One vector is turned by the same rotation once a step. Each row is the vector after some number of steps, and that number follows the row.
The counts run from 0 to 231.
[134 132 105 153 131 129 126 121 122 172 168 150 104 171 137 158 144 112
 166 110 133 112  65 109 110 123 165 169  87 130 153 100 146 100 155]  185
[132 131 117 166 123 134 127 121 114 169 162 148 104 166 155 154 140 104
 173 114 141 106  66 120 107 122 175 162  98 133 140  92 150  96 153]  184
[159 120  64 139 123 126  89 126 137 184 141 120 140 188 184 123  88 114
 142 128 115 155 141 105 127 138 134 127 112 126 171 111 133 109 137]  124
[167 118  86 173 159 145 131 120 108 165 133 111 118 184 179 178  94 121
 150 153 132 128 102 113 120 154 144 134 106 142 159 132 109  91 118]  207
[129 121  71 134 159 171 135 130  98 180 123 158  86 189 164 117 136 132
 160 107 138 145 113 100 138 155 150 134 143 132 145  91 133 116 114]  231
[173 134  90 151 149 166 138 137 111 166 119 132 117 183 178 170  88 131
 157 168 128 135 107 116 107 156 133 142 117 138 167 126 115 108 117]  203
[145 135  92 143 140 184 144 137 113 166 145 125  84 164 176 148  94 128
 159 133 158 130 104 122  99 161 174 122 105 133 147 106 136 109 127]  73
[116  97 116 161 113 124  97 150 103 176 135  92 125 148 180 117 147 105
 163 108 103 167  87 140 118 113 172 145 115 152 163 114 156 114 160]  139
[135 116  94 117 150 136 104 150 129 191 139 113  97 175 132  91 108 112
 161 117 114 160 106 120 131 152 165 161 127 115 160  92 156 144 130]  112
[141 137 109 127 141 162 141 170 135 182 138 132 116 174 142 155  87 127
 176 151 119 141  84 113  89 140 140 171 131 126 177 112 139 130 135]  197
[128 122 107 152 149 142 117 118 107 185 141 102  85 161 143  94 130 104
 168 102 132 127 105 125 129 150 186 146 120 132 136  68 169 115 127]  106
[126 143 113 170 114 104 126 121 123 161 142 153 135 188 184 162 135 109
 182 134 134 140  95 110 114  95 149 149 129 153 157 100 111  97 159]  176
[111 103  86 155 170 115 129 119  99 173 123 109 109 209 177 151 128 118
 151 150 128 170 120 125 131 130 151 133 147 132 146 104 104 134 135]  92
[140 138  89 118 146 119 136 180 115 161 129 152 106 154 118 104 127 139
 198 143 127 155  93 125 122 148 186 150  95 154 171 106 138 119 144]  31
[103 103 100 153 166 114 135 128 113 183 130 101 121 204 167 164 112 115
 158 138 123 177 125 125 117 123 148 131 160 125 152  95 114 131 144]  91
[140 141 114 165 124 106 125 122 116 152 133 148 130 195 186 148 140 106
 181 158 139 143  88 119 128 101 151 150 129 166 152 103 102 107 162]  175
[163 144  70 144 131 108 119 138 126 156 130 153 136 186 163 156  98 139
 172 166 145 150 122 104 120 133 156 128  97 142 171 113 110  98 148]  43
[145 138 114 169 128 126 123 110 101 160 149 150 109 169 164 145 150 112
 168 132 150 108  69 118 119 119 175 163  90 145 140  99 140  97 150]  183
[144 122  71 125 124 159 118 157 142 162 148 153 105 169 163 120 137 130
 174  94 121 150 112 110 121 141 157 122  73 165 159 116 122 104 133]  153
[116 121  90 124 114 161 115 156 133 167 140 149 117 166 183 124 153 130
 177  89 112 165 106 112 106 114 152 133 108 160 163 108 138 118 151]  148
[132 111 117 165 163 126 142 144 100 170 127  72 106 174 148 139  79 112
 160 167 124 162 108 141 120 162 171 130 133 140 153 117 109 129 129]  85
[145 105  85 187 164 124 135 113 117 172 144 103 118 182 150 189  98 119
 142 133 122 133  98 112 122 151 147 131  99 119 155 132 116  85 130]  210
[155 122  74 121 132 136  87 143 141 186 128 126 129 194 175 111  84 117
 157 136 113 173 143 112 129 140 135 139 128 127 175 106 141 132 135]  120
[144 126  99 126 150 143 108 151 115 193 127 114  98 170 145  76 102 111
 166 137 115 159 112 118 136 160 170 163 126 132 156  89 162 152 126]  113
[142 136 113 168 128 120 121 109 111 155 139 155 117 189 183 154 155 114
 174 141 148 120  83 120 126 110 159 151 105 155 142 101 122  98 155]  179
[111  97  96 146 114 101 109 164 108 174 136 112 147 160 183 152 117 123
 168 124  98 181 112 126 125 118 140 130 143 153 181 119 118 105 155]  9
[138 130 111 131 130 146 105 157 121 187 124 110 104 164 157  75  93 107
 171 136 119 157 114 128 123 153 165 154 143 133 159  85 160 149 128]  114
[116 106  81 138 128 111 125 138 108 160 160 149 115 159 145 136 164 142
 181  85 124 135  96 116 126 131 177 133  82 150 156  98 143  87 152]  22
[115 104  79 154 173 122 124  98 102 176 129 125 104 213 182 147 143 114
 146 124 136 156 126 121 133 128 148 128 144 123 139  91 120 124 135]  96
[129 113 111 165 157 127 144 152 121 181 149  70 101 163 136 149  65 111
 162 141 129 149 112 136 103 164 176 120 125 129 151 114 120 119 130]  82
[142 127 111 158 138  87 120 152 127 157 123 135 136 193 157 138 119 118
 179 161 124 168  89 123 134 123 160 158 115 170 163 131  92 123 156]  170
[148 129 101 157 122 119 128 161 157 169 157 120 117 159 133 122  92 115
 189 102 116 149 108 117 111 148 175 125  78 169 159 117 112  93 139]  160
[133 135  87 128 144 184 140 138 101 164 129 155  88 179 186 155 127 137
 151 147 153 145  89 122 112 145 161 147 110 126 155 113 139 135 132]  68
[142 141 107 187 116  91 121 114 111 156 150 123 134 161 158 169  99 117
 165 153 150 132  99 118 108 127 176 127  92 128 156 105 135  89 157]  49
[144  93  87 147 127  99  99 168 113 177 143  96 138 153 142 120  89 123
 155 126  99 167 105 122 146 161 153 138 111 150 179 135 124 103 138]  2
[128  94 106 190 176 115 134 119  85 169 131  89 112 170 145 165 128 116
 143 136 130 143  83 126 132 153 170 147 113 136 149 127 120  95 128]  215
[154 134  77 168 135  89 116 115 114 154 144 141 133 178 152 165 101 127
 156 157 146 138 107 107 122 134 170 130  81 127 160 120 116  90 155]  47
[149 144  78 151 123 109 129 141 136 158 137 150 135 183 153 163  91 134
 183 156 138 152 124 101 102 123 149 129 106 138 170 110 120 105 155]  42
[147 133 125 143 146 155 128 156 113 173 145 132 100 158 133 136 122 113
 172 151 131 120  51 130 111 151 184 185  99 140 153 109 145 123 133]  191
[122 124  81 125 146 179 137 140 113 171 140 153  94 180 168 165 127 133
 155 134 154 148  87 114  96 132 161 148 120 112 158 109 143 139 147]  67
[119 119 110 147 141 133 135 140  79 167 126 129 109 166 163 151 139 122
 153 165 149 155  62 130 111 126 179 171 114 132 155 118 141 143 161]  60
[134 139 112 174 118 126 123 109 117 165 154 154 120 185 171 160 145 107
 177 118 139 115  84 111 112 101 158 150 109 144 143  96 134  93 154]  180
